128 stands for zero in the data rows.
Here is a table of points, one per row:
tensor([089, 137, 139, 131, 092, 158, 140, 144, 100, 106, 117, 113, 081, 121,
        119, 165, 060, 168, 167, 168, 144, 081, 192, 162, 104, 104, 185, 110,
        113, 124, 149, 166])
tensor([120, 042, 165, 170, 158, 080, 177, 111, 138, 155, 152, 084, 101, 148,
        151, 129, 161, 138, 156, 114, 157, 143, 146, 112, 122, 092, 164, 142,
        082, 086, 121, 145])
tensor([141, 177, 204, 096, 130, 163, 115, 154, 126, 125, 092, 130, 163, 175,
        127, 165, 186, 125, 155, 073, 126, 095, 129, 134, 151, 135, 133, 123,
        106, 109, 057, 109])
tensor([077, 190, 120, 118, 110, 094, 173, 141, 123, 078, 052, 151, 101, 118,
        143, 099, 133, 161, 111, 112, 023, 116, 081, 091, 147, 104, 109, 131,
        121, 107, 100, 140])
tensor([110, 132, 087, 164, 139, 173, 128, 187, 115, 126, 045, 112, 107, 148,
        084, 126, 159, 121, 128, 194, 162, 097, 180, 067, 173, 110, 138, 129,
        121, 142, 150, 128])
tensor([117, 102, 160, 135, 164, 145, 154, 160, 137, 180, 185, 155, 156, 130,
        149, 098, 162, 141, 154, 094, 097, 113, 133, 108, 083, 122, 132, 175,
        115, 076, 162, 112])
tensor([139, 131, 131, 143, 162, 141, 097, 140, 234, 177, 039, 135, 113, 154,
        104, 116, 113, 116, 114, 141, 114, 078, 208, 136, 110, 165, 119, 109,
        087, 147, 129, 106])
tensor([089, 080, 110, 117, 075, 189, 142, 113, 105, 125, 144, 123, 122, 192,
        099, 111, 106, 100, 123, 104, 091, 145, 129, 188, 098, 091, 094, 131,
        173, 191, 136, 148])
tensor([141, 150, 144, 096, 161, 101, 138, 123, 122, 125, 119, 138, 164, 086,
        149, 100, 115, 130, 198, 115, 142, 214, 119, 154, 102, 127, 108, 114,
        101, 117, 177, 095])
tensor([171, 129, 120, 152, 147, 101, 166, 121, 147, 139, 132, 177, 137, 123,
        164, 106, 119, 109, 168, 117, 113, 177, 081, 110, 146, 126, 112, 137,
        153, 120, 148, 091])
tensor([118, 121, 144, 094, 183, 124, 122, 160, 121, 144, 164, 116, 152, 116,
        138, 040, 146, 186, 107, 108, 120, 154, 092, 123, 114, 100, 164, 094,
        135, 136, 173, 148])
tensor([126, 154, 121, 101, 134, 120, 176, 111, 108, 141, 172, 098, 107, 129,
        126, 129, 171, 107, 199, 088, 129, 146, 150, 149, 090, 124, 128, 122,
        242, 204, 127, 107])
tensor([175, 154, 118, 105, 115, 130, 133, 150, 106, 139, 076, 195, 131, 138,
        138, 091, 117, 131, 086, 082, 177, 121, 165, 113, 073, 108, 070, 113,
        143, 080, 093, 190])
tensor([145, 168, 203, 176, 039, 093, 084, 154, 114, 135, 148, 156, 135, 104,
        129, 163, 153, 136, 075, 185, 105, 140, 153, 105, 095, 126, 101, 081,
        075, 161, 118, 080])
tensor([138, 156, 149, 139, 139, 136, 142, 130, 128, 128, 078, 172, 090, 139,
        050, 153, 191, 152, 091, 128, 177, 081, 095, 142, 082, 164, 121, 131,
        129, 113, 090, 069])
tensor([109, 093, 115, 128, 145, 137, 183, 091, 122, 141, 156, 156, 181, 144,
        172, 145, 138, 138, 082, 212, 165, 141, 137, 140, 163, 141, 146, 140,
        101, 142, 096, 139])
tensor([105, 177, 150, 114, 118, 153, 085, 118, 138, 158, 184, 122, 148, 147,
        146, 166, 122, 111, 128, 185, 171, 144, 166, 166, 149, 078, 131, 099,
        161, 129, 114, 115])
tensor([145, 156, 144, 072, 088, 091, 176, 158, 140, 185, 113, 121, 108, 189,
        082, 131, 047, 113, 099, 069, 116, 109, 112, 067, 116, 138, 097, 103,
        101, 109, 135, 127])
tensor([164, 047, 157, 082, 089, 117, 116, 163, 138, 066, 076, 181, 117, 180,
        165, 163, 158, 144, 114, 093, 090, 120, 140, 091, 119, 161, 179, 118,
        159, 144, 146, 115])
tensor([153, 152, 130, 053, 097, 157, 107, 049, 116, 171, 135, 100, 101, 072,
        089, 162, 164, 136, 112, 136, 118, 144, 186, 091, 127, 124, 110, 176,
        150, 137, 137, 103])
tensor([165, 208, 149, 094, 087, 125, 129, 099, 129, 121, 107, 114, 063, 094,
        114, 151, 197, 165, 106, 149, 156, 088, 107, 105, 158, 211, 111, 048,
        079, 161, 171, 127])
tensor([118, 123, 140, 182, 104, 156, 159, 151, 141, 085, 072, 141, 151, 116,
        160, 109, 091, 130, 124, 055, 162, 139, 091, 130, 132, 143, 129, 156,
        053, 108, 166, 153])
tensor([160, 116, 104, 140, 089, 139, 105, 131, 115, 104, 112, 073, 121, 178,
        120, 155, 126, 102, 120, 117, 161, 157, 070, 166, 104, 096, 114, 161,
        178, 210, 128, 159])
tensor([120, 127, 167, 111, 116, 133, 093, 144, 192, 139, 136, 157, 104, 079,
        162, 157, 138, 152, 159, 173, 114, 066, 084, 097, 164, 130, 045, 111,
        138, 119, 146, 181])
tensor([076, 112, 068, 139, 155, 143, 114, 131, 171, 124, 190, 144, 060, 052,
        156, 153, 088, 103, 077, 043, 149, 154, 140, 140, 205, 109, 145, 122,
        130, 150, 096, 098])
tensor([113, 082, 105, 084, 154, 158, 135, 165, 130, 109, 174, 118, 143, 101,
        096, 155, 099, 115, 131, 203, 142, 179, 167, 179, 166, 162, 062, 130,
        068, 121, 115, 132])
tensor([117, 126, 148, 137, 134, 155, 117, 077, 142, 147, 139, 087, 172, 124,
        064, 127, 113, 120, 128, 150, 160, 147, 151, 148, 176, 139, 109, 109,
        193, 127, 096, 105])
tensor([115, 135, 185, 171, 126, 164, 144, 116, 104, 095, 185, 101, 117, 087,
        120, 074, 074, 129, 109, 177, 145, 140, 096, 092, 173, 179, 174, 106,
        163, 116, 123, 126])
tensor([150, 169, 099, 164, 147, 088, 104, 126, 151, 097, 105, 156, 172, 166,
        114, 143, 143, 172, 133, 068, 097, 135, 137, 054, 106, 155, 107, 113,
        153, 150, 117, 184])
tensor([084, 197, 146, 130, 132, 098, 079, 170, 155, 116, 128, 100, 114, 152,
        159, 217, 089, 130, 080, 192, 119, 113, 163, 156, 122, 128, 147, 186,
        157, 135, 155, 121])
tensor([130, 119, 076, 139, 129, 139, 196, 128, 131, 102, 150, 119, 160, 106,
        144, 126, 134, 105, 198, 127, 106, 079, 067, 154, 124, 105, 128, 079,
        102, 107, 148, 087])
tensor([108, 070, 178, 157, 183, 120, 162, 132, 126, 133, 114, 089, 108, 144,
        144, 068, 126, 178, 126, 091, 173, 136, 106, 128, 122, 045, 126, 160,
        112, 109, 123, 103])
tensor([222, 210, 061, 129, 133, 126, 101, 098, 119, 056, 192, 144, 111, 187,
        132, 072, 127, 153, 131, 097, 099, 095, 130, 122, 139, 121, 112, 161,
        132, 101, 091, 117])
tensor([140, 094, 109, 160, 147, 160, 116, 126, 115, 156, 141, 147, 176, 079,
        076, 182, 102, 154, 111, 153, 117, 140, 136, 207, 187, 164, 176, 134,
        109, 137, 160, 176])
tensor([110, 121, 071, 126, 149, 140, 137, 069, 143, 169, 150, 139, 180, 112,
        183, 137, 117, 122, 097, 186, 158, 138, 112, 096, 156, 115, 166, 099,
        121, 139, 116, 126])
tensor([147, 131, 094, 139, 108, 151, 170, 143, 132, 142, 117, 111, 138, 064,
        155, 136, 079, 105, 134, 157, 108, 155, 095, 110, 089, 121, 198, 197,
        123, 132, 130, 139])
These points spread out most along one direction. Where along it does each point below lie, from 0 to 99? 50 is the average, and the first point above lies past it. One standard deviation of the points above along it is 16.
tensor([100, 070, 061, 141, 129, 143, 099, 120, 126, 101, 155, 097, 149, 064,
        123, 093, 073, 154, 157, 176, 137, 082, 138, 113, 121, 139, 148, 152,
        119, 150, 085, 127]) 70
tensor([122, 112, 111, 131, 089, 044, 144, 111, 109, 112, 137, 120, 189, 067,
        139, 087, 098, 099, 095, 153, 141, 088, 155, 175, 213, 135, 132, 166,
        145, 151, 164, 114]) 67
tensor([139, 145, 188, 152, 120, 100, 083, 154, 105, 164, 101, 205, 061, 193,
        103, 126, 139, 092, 167, 120, 103, 139, 131, 145, 128, 175, 129, 161,
        085, 148, 122, 175]) 32
tensor([063, 094, 122, 108, 097, 085, 106, 073, 157, 112, 164, 118, 137, 108,
        127, 089, 169, 065, 119, 135, 128, 174, 129, 119, 113, 108, 191, 129,
        105, 073, 141, 144]) 63
tensor([172, 137, 100, 081, 141, 077, 072, 138, 123, 130, 069, 152, 113, 175,
        099, 133, 150, 109, 154, 112, 159, 090, 097, 107, 119, 099, 126, 112,
        137, 089, 107, 141]) 27
tensor([162, 108, 134, 138, 166, 169, 128, 103, 096, 082, 143, 083, 126, 143,
        059, 119, 126, 045, 107, 096, 094, 140, 120, 150, 086, 105, 121, 114,
        183, 177, 132, 155]) 54
tensor([163, 122, 085, 151, 100, 153, 129, 137, 117, 139, 105, 047, 100, 166,
        161, 123, 136, 126, 145, 111, 080, 167, 151, 200, 108, 158, 098, 087,
        191, 124, 087, 150]) 50
tensor([091, 077, 109, 121, 150, 092, 101, 166, 101, 140, 166, 135, 134, 123,
        152, 129, 173, 148, 144, 112, 144, 149, 090, 096, 084, 162, 114, 162,
        128, 064, 127, 103]) 49
tensor([099, 107, 139, 151, 194, 099, 084, 076, 051, 142, 130, 126, 144, 129,
        172, 140, 131, 126, 138, 088, 072, 113, 104, 124, 104, 118, 110, 125,
        089, 087, 154, 085]) 48
